Here are some rows, each followed by its group. Rows of different groups can look alike.
array([-59., -38.,  33.,  -2.,  -3.,   7.,  32.,   2.,  14.,   9., -17.,  -6.,  11.,  14.,  68., -52.,  30., -23., -20., -43.,  -9.,  33.,  11.,  -7.,   4., -14., -48., -13.,  -9.,  23., -40., -32.]) g
array([  6.,   6., -13., -26., -22., -33.,  56., -44., -52.,  50., -12., -42.,  99., -21.,  -7.,  -9.,  64., -24., -12.,  45., -80.,  31., -25., -29.,  15.,   2., -17.,  23.,  88., -29.,  30.,  57.]) p
array([-63.,   6.,  27.,   4.,  -4.,   5.,  80.,  -2.,   0.,  12., -44., -77.,   9., -59.,  49.,   4., -19., -16.,  27., -12.,   2.,  17., -22.,   8.,  18.,  16.,  19.,  -8.,  25., -23., -10., -16.]) p
array([ 33.,   6.,  42.,  16.,   1.,   3.,  11., -28.,  18., -31., -20., -17.,  21.,   6., -12.,  46.,  -5.,  29., -46.,  52.,  14., -25.,   4.,  11., -15., -12.,  29., -11.,  33.,  -8.,  29.,  12.]) d
array([ 38.,  66.,  23.,  20.,  28., -12.,  45.,  21.,  19., -18., -13.,  -4.,  -6., -29.,  30.,  37., -68., -11., -32., -18.,  25., -15.,  20.,  44., -57., -41.,  22., -35.,  13.,  -2., -15., -16.]) t
array([ 20.,   1.,   1.,  40.,  -9.,  20.,  34., -22.,  56., -62.,  -3., -21.,  -9.,   2.,  -7.,  35., -19.,   6., -45.,  23.,  22.,  16.,   5.,  28., -43.,   6.,  19., -56.,  30.,   0.,  22., -17.]) d
array([ 26.,   1.,   0.,  23., -31.,  13.,  12., -23.,  45.,  -1.,   6.,  20.,  11.,   0., -12.,  46.,  15.,  18., -58.,  20.,  35.,  26., -22.,  10., -31.,   2.,  -3., -21.,  11., -14.,  25.,   0.]) z
array([ -2., -64., -28.,  37.,  46.,  -7., -33.,  17.,  -9.,  16.,   5.,  21.,   9.,   4.,   1.,   6.,  29.,   5.,  -2.,  -3., -47.,  -8.,  -5.,  19., -24.,  35., -68.,  68.,  20.,  -5., -20.,  39.]) g
array([ 29.,  23.,  -5., -23., -13., -33.,  35.,   1.,  -4., -28.,  26.,  11., -41., -26., -15.,  52., -57.,  41., -38.,  30.,  28., -45.,   7., -22.,  -2., -39.,  54., -19.,  30.,  -1.,  -3.,   3.]) v
array([-15.,  14., -41.,   0., -48., -39.,  21., -39.,  20., -21., -20.,  20.,  28.,  13., -12.,  -5.,   1., -17.,  27., -13.,   9.,  48.,  30.,  11.,  38.,   6.,   7., -37., -22.,  31.,  15., -40.]) j
array([ 10., -49.,  13., -20., -39., -30., -44., -32., -10.,  39.,  21.,  49.,  25.,  39.,  -6.,  13.,  26.,  -9.,   9.,  -7.,  -2.,  22., -15., -33.,  -9., -36., -18.,  23.,  -6.,  -8.,  -1.,  31.]) z
array([-11.,  51., -30.,  10.,  -7.,  23.,  37.,  13.,  11.,  -1., -20., -21., -16., -53.,  13.,   2., -27.,  -6., -15., -62.,   2.,  -6.,  11.,  52., -52., -15., -11.,  -1.,   3.,  -2., -39., -72.]) g
array([-13., -68., -23., -70.,  -6.,   9.,  18.,  43.,  -3.,  42.,  16.,  31., -39.,  -2.,  -2.,  31.,   2.,  64., -63., -27.,  29.,  15., -37., -29., 108., -42.,   3.,  52., -51.,  20.,  41.,  15.]) v
array([ 17.,   4., -53.,  14.,  -5.,   0.,  48.,  19.,   4., -12., -10.,  -6.,  37., -36.,  32.,  30., -32.,   3.,  15.,   0.,  50.,  27., -14.,  37., -27.,   1.,  46., -14.,  -4., -51.,  17., -35.]) p
array([-48., -22., -17.,  -1., -39.,   6., -18., -32.,  35.,  40.,  23.,  16.,   3.,  14.,   9., -32.,  -1., -12.,   2., -45.,  26.,  24.,   2.,  17., -46., -29., -28., -34., -16.,   7.,  -9., -18.]) z
array([ 21.,  -7.,  52., -37., -17.,  -3.,  11.,  -9.,  -6.,  33.,   7.,  13.,  56.,  21.,  18.,  14.,  32.,  30., -33.,  46., -22.,  -3., -49., -38.,  20., -10., -24.,  22.,   8.,   0.,   6.,  48.]) z
array([-83., -11., -18.,  -7., -10., -18., -40., -32.,  -6.,  64., -11., -13.,  12.,  22.,  24., -50., -22., -11.,  29., -83.,  10.,  -3.,  46.,  48.,  -1.,  24., -11.,   3., -13., -17., -28., -39.]) t
array([ -9.,  19.,  28., -11.,  -3.,  25.,  13.,  -1.,  39.,  -8., -16.,  11.,  -3., -43.,  30.,  19., -36.,  26., -21., -17.,  33.,  -8.,  15.,  18., -51., -28.,   1., -26., -24.,  22., -18., -30.]) z
array([-28., -22., -29., -25.,  -6.,   8., -18.,   3., -29.,  39.,   6., -38., -10., -17.,   3., -25., -28., -42.,  28., -50.,  10.,  20.,  -2., -10.,   9., -30.,  13.,  23., -20.,   6.,  21., -49.]) j
array([-49.,  14., -19.,   5.,  29., -11.,  -9., -10.,  -6., -38.,  -7., -18., -15., -73., -16.,  -6.,  14., -45.,  51., -32.,  19., -39.,  14.,  43., -17.,  -8.,  46.,  49., -19.,  -4., -10., -51.]) p
array([ 13.,  62., -28.,  48.,  12., -18.,  -3., -11.,  29., -61., -31., -16.,  43.,   6.,  -3.,  31.,   6., -26., -19.,  18., -45.,   5.,  -9.,   0.,  56.,  33.,  19.,  -4.,  27.,  -7., -19.,  63.]) t
array([ 10.,  11., -46.,  64., -13.,  25.,  23., -10.,  57., -71., -21., -14.,  -1., -31.,   0.,  35., -34.,   8., -15.,  25.,  49.,  10.,  27.,  46., -49., -12.,  25., -50.,  14.,  18.,  -3., -40.]) d
array([ 25.,  10., -14.,  24.,   1.,  31.,  35.,  16.,  21.,  -2., -32.,   0., -23., -35.,  30.,   7., -40.,   4., -49., -36.,  40.,  -5.,  14.,  37., -37., -43.,  13., -28.,   8., -13., -22., -49.]) g
array([-22., -55., -61.,  -1., -15., -14., -26., -40., -43., -28.,  23., -16., -10.,  24.,  -1., -43.,   9., -33.,  45.,  11.,  21.,  26.,  18., -39.,  -4.,  28., -12.,  39.,   2., -33.,  -8.,   7.]) p
array([-39., -54.,  20.,  65.,  -7.,  39., -23., -40., -39., -38., -29.,  16.,  -7.,  26., -72.,  20.,  35.,   5.,  17.,  52., -17., -45.,  -9., -34.,  -2., -41.,  19., 100.,  74.,  52., -38., -43.]) d
array([ -1.,  -7.,  21.,  -7.,  15.,  21., -40., -10., -21.,  55.,  38.,  25., -49.,   7.,  -6., -17.,  20.,  30.,  23.,   5., -35., -43.,  12., -15., -16.,  41., -43.,  68.,   3.,  10., -19.,  25.]) g
array([  5.,  70., -32.,  49., -33., -21.,  22.,   9.,  39., -53., -72.,   1.,  18., -25.,  -6.,  13., -25.,   1., -58.,  -4.,   5.,  -2.,   3.,  50., -31.,   3.,  14., -16.,  15., -21.,   3.,  -6.]) t
array([  21.,   37.,   31.,    8.,   18.,   11., -118.,  -25.,  -58.,   45.,  -38.,  -34.,    9.,   47.,  -21.,   -2.,   46.,  -15.,   54.,   14.,  -38.,   18.,   39.,  -19.,   17.,   -5.,    0.,   53.,  -23.,   35.,   -1.,   16.]) j
array([ -8.,   9.,  32.,  11.,   0.,  -7.,  26., -15.,  17., -29., -49.,   1.,  45., -36., -39.,  11.,  22.,  22.,  -9.,  86.,   2., -10., -16.,   7., -38., -33.,  36.,   8.,  56.,   3.,  -7., -26.]) d
array([-25.,  35.,  46., -20.,  46.,  23.,  53.,  22., -17., -24.,  17., -12.,  11.,   4.,  30., -64.,  -1.,  44.,  15.,   2.,  19., -41.,  14., -16.,  58.,  55.,  46., -17., -61., -12., -29., -19.]) j
array([ 32.,  47.,  21., -10.,   5., -43.,   5., -16.,   2.,   1.,   1.,   2.,  20.,  15., -38.,  32.,  -9., -18.,  -3.,  35., -37.,   1., -23.,   3.,  19.,  -4.,   5.,  13.,  19.,   0.,  31.,  44.]) t
array([-25., -44., -13.,  27.,  38.,  16., -22.,   7., -16.,  37.,  -4.,  17., -46., -71.,   2.,  15.,  -4., -36.,  38., -47.,  13., -12., -24.,  36.,  17.,  -3., -19.,  22.,  -8., -48.,  23., -31.]) p
array([ 22.,  26.,  -9.,  11.,   2., -10.,  18.,  -3.,  24.,   5.,   9.,  13., -20.,  22.,  -6.,  18., -27.,  28., -32.,  25.,  45.,   4.,  10.,  -2.,  24., -30.,  -6., -21.,  20., -31.,  14.,  36.]) v
array([ 21.,  14., -59.,  30.,   7., -28.,  59.,  26.,  -9.,  -6., -26., -31., -20., -53.,  -2.,  18., -33., -16.,  15., -18.,  43.,  37., -44.,  47., -23.,  -6.,  29., -24.,  14., -42.,  33., -14.]) p
array([ 26., -27.,  19., -52., -24., -12., -15., -18., -45., -20.,   9., -41.,   0.,  19.,   7., -22., -26.,  -4.,  41.,  14., -24., -23.,  32.,  -2.,  20., -15., -39.,  12.,  42., -14., -46.,  25.]) d
array([-58., -35.,  23.,  34.,   3.,  63., -18.,  13.,  21.,  20., -10.,   9.,  -8.,  -6.,  -8.,  -4.,  15.,  29.,   0., -28.,  14., -19., -15.,  24., -44.,  17., -24.,   6., -43.,  43., -31.,   4.]) z
array([-34., -21.,  -8.,   8., -49.,   5., -11., -40.,  35.,  25.,  30.,  20.,   3.,   6.,   3., -33.,   3., -18.,   4., -41.,  14.,  36.,  14.,  13., -40., -10., -31., -24., -15.,  -2., -11.,  -3.]) z
array([ 30., -42.,  15., -22., -13.,   7.,   3.,  19.,  10.,  15.,   8.,  12.,   3.,  60.,  18.,  18.,  -2.,  -1., -22.,  12.,  21.,   2.,   5., -39.,  22., -37.,  -8.,  -1., -15., -10.,  -1.,  25.]) z
array([  9., -21., -46., -15., -11.,  30., -10., -30., -20.,  -5.,  40.,  36., -36.,  21.,  -5., -52.,  -2., -36., -10., -36., -30.,  22.,  27.,  -8.,   3.,  17., -45., -12.,  22., -30., -25., -30.]) g
array([  8., -12.,  -8.,  16., -44.,  -9., -15., -61.,  -6., -12., -22.,  12.,   8.,  37., -35., -37.,  55., -14.,   4.,  36., -36.,  55.,  -4., -31., -25., -31., -20.,  19.,  22., -21., -47.,  21.]) d
array([ 27., -26., -41.,  23., -16., -30.,  55.,  29., -11., -12.,  -9., -33.,   1., -51.,  -4.,  20.,  -3.,  20.,  -4.,  14.,  58.,  16., -24.,  13., -31.,  11.,   7.,  -4.,  44., -41.,  28.,  17.]) p
array([ 17.,  -3., -16.,  37.,   1.,  39.,  35.,  -8.,  51., -39., -37., -22., -14., -26.,  13.,  37., -54.,  -3., -18.,  27.,  55.,   1.,  42.,  63., -65., -41.,  26., -59.,  33., -10.,   8., -38.]) d
array([ 31.,  47., -22.,  63.,  -6., -22.,  29., -17.,  28., -27.,  -1.,   2.,   6.,  18.,  -9.,  11., -28., -13., -37.,  21.,  22.,  14.,  -4.,  24., -20.,   9., -25., -32.,  26., -33.,  41.,  35.]) t
array([ -1., -37., -23.,   5., -30.,  12., -27., -33.,  10.,  13.,  23.,  29., -12.,  28.,  -7., -15., -10., -12.,   4., -12.,  24.,  14.,  14.,  -1., -26., -17., -23., -16., -16.,  -5.,   5.,  11.]) z
array([ 11., -33., -20.,   4., -46.,   5.,  18.,   6.,  32.,   9.,   5.,  18.,  19.,  36.,   8.,   0.,   2.,  15., -30.,  -2.,   7.,  28.,   4., -34.,  -8., -29.,  -7., -15.,  -4.,  -2.,  17.,  13.]) z
array([-16.,  42.,  -7.,  38.,  -2.,   8.,  32., -13.,  41., -11.,  -1.,  -3.,  20., -12.,  14.,  16., -20., -27., -51.,  -7.,  -8.,   2.,  -9.,  37., -25.,   6.,   8., -45.,   8.,   7.,   0.,  -2.]) t
array([ 29.,  -8.,  23.,  -8., -11.,   4.,  29., -42.,  -4., -55., -14., -27.,  -4.,  14., -34.,  25.,  17.,  22., -51.,  60.,  13.,   2., -25.,   1., -15., -15.,  -5.,  19.,  47.,  27.,  28.,  12.]) d
array([-10.,  -3., -63.,  17., -40.,   4., -24., -39.,  -5., -37.,  11., -32.,  -6.,  31., -25.,  -4.,   0., -22.,  22., -20.,  -3.,  14.,  14., -15.,  10.,  47., -37.,  17., -24.,  -6.,  18.,  14.]) j
array([-82., -33., -28.,  -8.,  21., -39.,  -8.,  66., -33.,  21.,  33., -27.,  24., -44.,  -7., -71., 123.,  -7.,  17., -42., -47., -70.,   9., -13.,  49., -30., -66.,  19.,  24.,  -7.,  -2.,  47.]) p
array([ 39.,  61.,  -8.,  -8., -93.,  62., -46.,  32., -91.,  91., -40.,   7.,  64.,  68.,  58.,  17., -52., -31.,  17., -37., -40.,  28.,   6., -87.,   2., -46., -40.,  -4., -53., -24.,   1.,  89.]) v
array([-45., -27.,   3., -45.,  50.,  -3.,  42.,  19.,  18.,  15., -36.,  30., -25.,  13., -42., -55.,  40.,  39.,  44.,   3.,  32., -29.,  22.,  -7., -27.,  99.,  -8.,  28.,  93.,   4.,  -4.,  36.]) v
array([-61., -32., -21., -14., -18., -22., -52., -35., -78.,  15.,  22.,  -1.,   7.,  57., -46., -17.,  13., -23.,  65., -29., -48.,  62., -30.,  -5.,  21.,  27., -17., -12., -31.,  12., -21., -24.]) j
array([ 34., -31.,  -1., -26.,   2.,  23.,  23., -34.,   8.,  26., -17.,  11.,  17.,   9.,  -2.,  -1.,  24., -24., -28.,   0., -44.,  -5.,  -8., -25.,  47., -11., -28.,   0.,  38., -19.,   9.,  38.]) g
array([ -7.,   2.,  22., -29.,  -3.,  43.,  30.,   0.,  43.,  27.,  -6.,   6.,   5.,  -3.,  50.,  12.,  -8.,   8., -39., -12.,  31.,  -4., -14.,  20.,  12., -28., -17., -42., -15.,  24.,  12.,  -1.]) z
array([ -32.,  -31.,  109.,   18.,  111.,  -27.,  -71.,    3.,  -62.,   18.,   14.,   29.,  -84.,  -17.,   70.,  -44.,   22.,   67.,    6.,   22.,  -41., -115.,   32.,   31.,   62.,   17.,   18.,  -32.,   25.,   35.,  -36.,   81.]) v
array([-39.,  28.,  14., -29., -45., -28., -51.,  31.,   4., -38.,  -3., -14., -62.,  20.,  36., -35., -37., -35., -38., -47.,  78.,  -6.,  72.,  20.,  31., -49.,  40., -18., -45.,  40., -79., -81.]) v
array([-67.,   5.,  49.,  77.,  23.,  49., -15.,  47.,   9.,  33., -18.,   9., -23.,  13.,  10.,  -1., -26., -24., -25.,  11.,  -3., -19.,  24., -12., -22., -45.,   8.,  -6., -24.,   0.,  12.,  -9.]) t
array([ 10.,  21.,  57., -35.,   9.,  77.,  25., -23.,  35., -18., -13., -18.,   3.,  11.,  92.,   2., -32.,   4., -13., -36.,  -5.,  -3., -27.,   0.,  33., -21.,  -7.,  -7., -18.,  10., -11.,   3.]) g
array([ 58.,  11., -35.,   9.,  15., -16., -13.,   2.,   4., -13., -19., -39.,  -5.,  31.,   9.,  -3., -12., -13.,  67.,  30., -22.,  20.,  -7., -56.,  68.,  37.,  10.,   0., -50.,  36.,   6.,  -6.]) j
array([  7.,   3., -21.,  28., -30., -33.,  35.,  16.,  24.,  -7.,   3., -25.,  22., -52.,  14.,  32.,  -9., -11.,  -3., -10.,  19.,  30., -58.,  39., -39.,   0.,  18., -32.,  22.,  -9.,  32., -25.]) p
array([ -4., -14., -44., -30., -29.,  10.,   9.,  -1., -15., -13.,  17., -16.,  35.,  15.,   4.,  16.,  -5., -13.,  34.,   3., -10.,  23.,  16., -33.,  -4.,  58.,  24.,  19., -19., -18.,  50.,  -3.]) j
array([-55., -24., -50.,  89.,  15., -17., -21.,  22.,  40.,  -1.,   7.,  42., -29.,  18.,  -4., -12.,  45., -16.,  66., -43.,  41.,   2.,  25.,  33.,   5.,  12.,  -7.,  20.,   9., -12.,  -1.,  13.]) t
array([ 26.,  24.,  -8.,  13., -14., -27.,  23.,  -3.,  -6.,  24.,  32.,   5., -25., -32.,   1.,  39., -10.,  49., -28.,  41.,  46., -21.,   8., -15.,  -7.,   3.,  41., -45.,  -3., -21.,   6.,  28.]) v
array([-18.,  22.,  35., -43.,  -9.,  13.,  29.,  61.,  37.,  37.,  27., -13.,  21.,  26., -29.,   7.,   8.,  57.,  -4.,  -4., -10.,   5., -45.,   5., -19.,  10.,  33.,  -4.,  -6.,  48., 110.,  29.]) v
array([-38.,   4.,  14.,  20.,  -7.,  15., -27.,   3.,  15.,  71., -14., -11.,   8.,   7.,  -5., -16.,  27., 112.,  44.,  13.,  47.,  44.,  64.,  15.,  65.,  12.,  -7.,   4., -39.,  21.,  16., -52.]) v
array([-31.,  26.,  17.,   8., -29.,  -8.,  30., -19.,  40.,  -5., -27., -13.,  26.,   3.,  17., -39.,   3., -14.,  38.,  -2., -25.,  11.,  52., -15.,  31.,  32.,  -3., -26., -32.,  76.,  27., -37.]) j
array([ 21.,  34., -66.,  60., -22., -16.,  27.,  -8.,  19.,  -1.,  -8.,   0.,  -6., -47.,  -9.,  32., -64.,  21., -12.,   9.,  33.,  21., -18.,  11., -35.,  42.,  32., -24.,  11., -36.,  46., -21.]) j
array([ 41.,  22., -13., -11.,  36., -70., -23.,  58., -52.,  97., -44.,  73.,  29.,  -5., -30., -24.,   0., -15., -15., -19., -76.,  21.,  -1.,  10.,   8.,  22.,  19.,  58.,   3.,  19.,   4.,  96.]) t
array([  1., -60., -40.,  -1.,  13.,   8., -31., -18., -22.,  -8.,  46.,   1., -21.,   8.,  -3., -32., -13., -81., -13.,   9., -36.,  -2.,  31.,   5.,  -1.,  -6., -14.,   1.,  12.,  -4.,   3.,  17.]) g
array([ 22.,  18.,  13.,  -2.,  38., -19., -29.,  23., -30., -28.,   9.,  15.,  -1.,  10.,  52.,  19.,  -2.,  97., -15.,  28.,  11.,  23., -18., -98.,  63.,  27.,  -5.,  39., -42.,  -2.,   0.,  25.]) j
array([-25., -50.,  -5., -31.,   7., -42.,  73.,  33., -43., -40.,  18., -63.,   1., -17.,  30.,  12.,  77., -25., -16.,  13., -28.,  31., -40., -54.,  57., -23.,   5.,  30.,  51.,  11.,  28.,  30.]) p
array([-12., -64., -29.,  72.,  -1.,  30., -12., -19., -15., -22., -16.,   3., -56.,   6., -60.,  32.,   1., -15.,  14.,  63.,  20., -30., -27.,   1.,   9.,  -5.,  25.,  12.,  37.,   6.,   4.,  19.]) d
array([-27.,  54.,  -9., -23.,  11., -11., -89.,  22.,   6.,   5., -68., 119., -33.,   7.,  -6., -57.,  43., -66.,  34.,  40.,  24., -27.,  35.,  24.,  14.,  76., -30.,  68.,  42.,  12., -38.,   8.]) j
array([ 15., -59., -14.,   2., -30.,  23.,  -6., -73., -30.,  -1.,   6.,   2.,  -2.,  37., -32.,  12.,   5.,  -1.,  11.,  13.,  15.,  20.,  33., -15., -16.,  11., -23.,  14.,  38., -28., -27.,  47.]) d
array([  5.,   0.,  -9., -53., -21., -11., -27.,  11., -31.,  39., -10.,  22., -17.,  24.,   2., -28., -28.,   6., -11.,   1., -39.,  23., -40., -96.,  42.,  22.,  21.,  24., -16., -18.,  38., -11.]) j
array([ -8.,  75.,  30.,   7.,  13.,  18.,  40.,  14.,  15., -56., -23., -15.,  -4., -30.,  31.,  -5., -21., -45., -52., -11., -20., -24., -11.,  63., -13.,   0.,   6.,  -2., -21.,   0., -33.,  31.]) t
array([ -2., -43.,  22.,  12.,  24.,   8., -36., -12., -22.,  27., -12.,   7., -36., -12., -72.,   5.,  36.,  23.,  40.,   3., -29.,  -2., -20.,  -8.,   0.,  54., -56.,  60.,  -1.,  -8., -44.,  36.]) g
Which 5 groups are nearest to each row below, nearest first, going by the average distance to the group's rows?
array([ 32.,  -2., -64.,  20.,  -5., -13.,  47.,  46.,  -2.,  10., -20.,  -3.,  16., -47.,  17.,  35., -12., -25.,   9.,  -9.,  42.,  35., -17.,  16., -50.,  -6.,  27.,  -9.,  16., -47.,   6., -21.]) p z t d g
array([ -4.,  -9., -81.,   2., -18.,   9., -60., -35., -23.,  -5., -12., -44., -30.,  46.,  24., -42., -33.,  43.,  11.,  -4.,  40., -30.,  76., -25.,  -8.,   7., -24., -62., -38.,  -8., -97.,  -5.]) z g j d t
Which 4 groups are nearest to each row below, nearest first, going by the distance to the centre of the group?
array([ 48.,  32.,   9.,   0.,   7., -12., -20.,  11.,  24.,  30., -16.,  12., -30.,  17., -10.,  11.,   6.,  19., -55.,  52.,   7., -14., -23.,   0.,   2., -19.,  42., -43.,   9.,  19.,  49.,   8.]) v t z d
array([ -7., -28.,   7.,  11.,  -5.,  23.,  18.,   7.,  12.,  11.,  11.,  19., -17.,  16.,  61., -46.,  10.,   0., -19., -56.,  -5.,   7.,  30.,  26.,  -2., -20., -21., -44.,  -2.,   0.,  -3., -45.]) g z v t
Which 4 groups are nearest to each row below, nearest first, going by the distance to the group's nearest row?
array([-43.,  -7.,  -8.,  29.,  38., -21., -66., -18., -27., -12., -11., -20., -21.,  27., -41.,  18.,  21.,  10.,  32.,  61., -46., -45.,  22., -13., -30., -76.,  15.,  33.,  39.,  17.,   4.,  49.]) d t j g
array([  0., -35.,  44., -70.,  59.,  34.,  -3.,  21., -20., -22., -14., -28.,  -4.,  29.,   4.,  23.,  34.,  -4.,  45.,  49., -14.,   2.,  33.,  10.,  38., -42., -31.,  20.,   6.,  47., -39.,  43.]) d z g t
Group v spreads out most along one direction. Which 3 other groups' directions of most spread are closest to that one, closest first?
g z j
Which 5 groups are nearest to each row below, nearest first, going by the distance to the group's nearest row?
array([ 29., -26., -19., -24.,  41.,   7., -37.,  -2., -40.,  21.,  61.,  -2., -30.,  56., -45., -28.,  29., -12.,  50.,   0.,   9., -24.,  58., -18.,   3.,  -1., -18.,  46.,   1.,   7., -22.,  18.]) g p d z j
Which 3 other groups have their centres nearest to the centre of group p, nearest first?
g t j
Which 4 groups are nearest to each row below, nearest first, going by the average distance to the group's rows?
array([-13.,  16.,  11., -12., -25.,  39.,  31., -29.,  45.,   1., -22.,  11.,  -3., -27.,  40.,   8., -19.,   7., -59., -38.,   9., -11.,  -5.,  16., -37.,  -1.,   6., -40.,   5.,  13., -20., -40.]) z g t d
array([  24.,   31.,  -13.,  -88.,   -3.,   19.,  -47.,    0.,  -50.,   46.,    1.,   40.,   -8.,  -28.,   21., -127.,   23.,   61.,  -25.,   16.,  -14.,   65.,   91.,  -98.,   31.,   36.,   11.,    4.,  -42.,   77.,  -80.,   20.]) j z g v
Which 5 groups are nearest to each row below, nearest first, going by the distance to the centre of the group?
array([  6.,  10., -24.,  25., -46., -52.,  23.,  -1.,  22., -13.,  -4.,  -6.,  63., -64., -12.,  33.,   6.,  -3.,  19.,  30.,   3.,  41., -16.,   1., -46.,   0.,  53.,  14.,  62., -32.,  29.,   9.]) p d t z j
array([ -5., -33.,   5., -58.,  -5., -44., -28.,  41., -39.,  44.,  -6., -37.,  14.,  -8.,  -8.,   7.,  -9.,  -5.,  45.,   8.,  -8.,  27., -42., -54.,  -7.,   0.,  21.,  20., -22.,  43.,   7.,  -9.]) j v p z g
array([-19.,   9., -22.,  10., -15.,  18.,  -7., -35., -26., -18.,  21.,   2., -18.,  -4.,  20., -23., -25., -40.,  48., -64.,   9.,  45., -16.,  15.,  -1.,  33.,  10.,  -8., -55., -11., -12., -41.]) j g p z t
array([-44.,  -6.,  17.,   1., -56.,  19., -31., -27.,  17.,  -4.,  14.,  11.,  10., -21.,  -3., -50.,   7., -21.,   0., -36.,  -7.,  12.,   1.,  -2., -45.,   8.,  -7., -17., -22.,  28., -44., -26.]) z g j t d
array([ 45.,   4.,  34., -13., -17., -20.,   6.,  -2.,  12.,  27.,  10.,  18.,  18.,  15.,   5.,  66.,  -6.,  12., -34.,  45.,  20.,  15., -40.,  -1., -15., -17.,  11., -10.,   8.,   2.,  26.,  28.]) z v d t g
array([-60.,  30., -17.,  28.,   3.,  28., -20.,  62., -23.,   9.,  -2., -44., -29.,   9.,  27., -41., -53.,  45.,  44., -22., -15.,  21.,  44.,  12., -53., -23.,  -2., -13., -41.,   9., -26.,  56.]) v t g j z
array([  2., -55.,  38.,  16.,  -8., -14., -43.,   7., -23.,  20.,  31.,  34.,   1.,  14., -44.,  -1.,  47.,   6.,   4.,  24.,  -7., -35., -44., -21.,  -4.,  -6., -11.,  42.,  -7.,  19.,  10.,  47.]) z v g j d
array([ 20.,   0., -21.,  39., -36.,   7.,  19.,   3.,  37.,  13., -11.,  27.,  -1., -13.,  -2.,  24., -15.,  10., -34.,   3.,  53.,  33.,   2.,  17., -49., -17.,  -1., -39.,  -5.,   0.,  21.,  -8.]) z t d v g
array([ 21., -28.,  15., -16., -42., -24., -46., -31., -21.,  25.,  43.,  24.,   8.,  25., -33.,   8.,  23., -13.,   8.,   7., -14.,  15.,  -7., -41., -29.,   6., -21.,  15.,  -7., -20., -24.,  32.]) z g j v d
Group g spreads out most along one direction. Which 3 other groups' directions of most spread are closest to that one, closest first?
d t p
Group z spreads out most along one direction. Which 3 other groups' directions of most spread are closest to that one, closest first?
p d g
Which 3 other groups have their centres nearest to the centre of group g, nearest first?
z t j
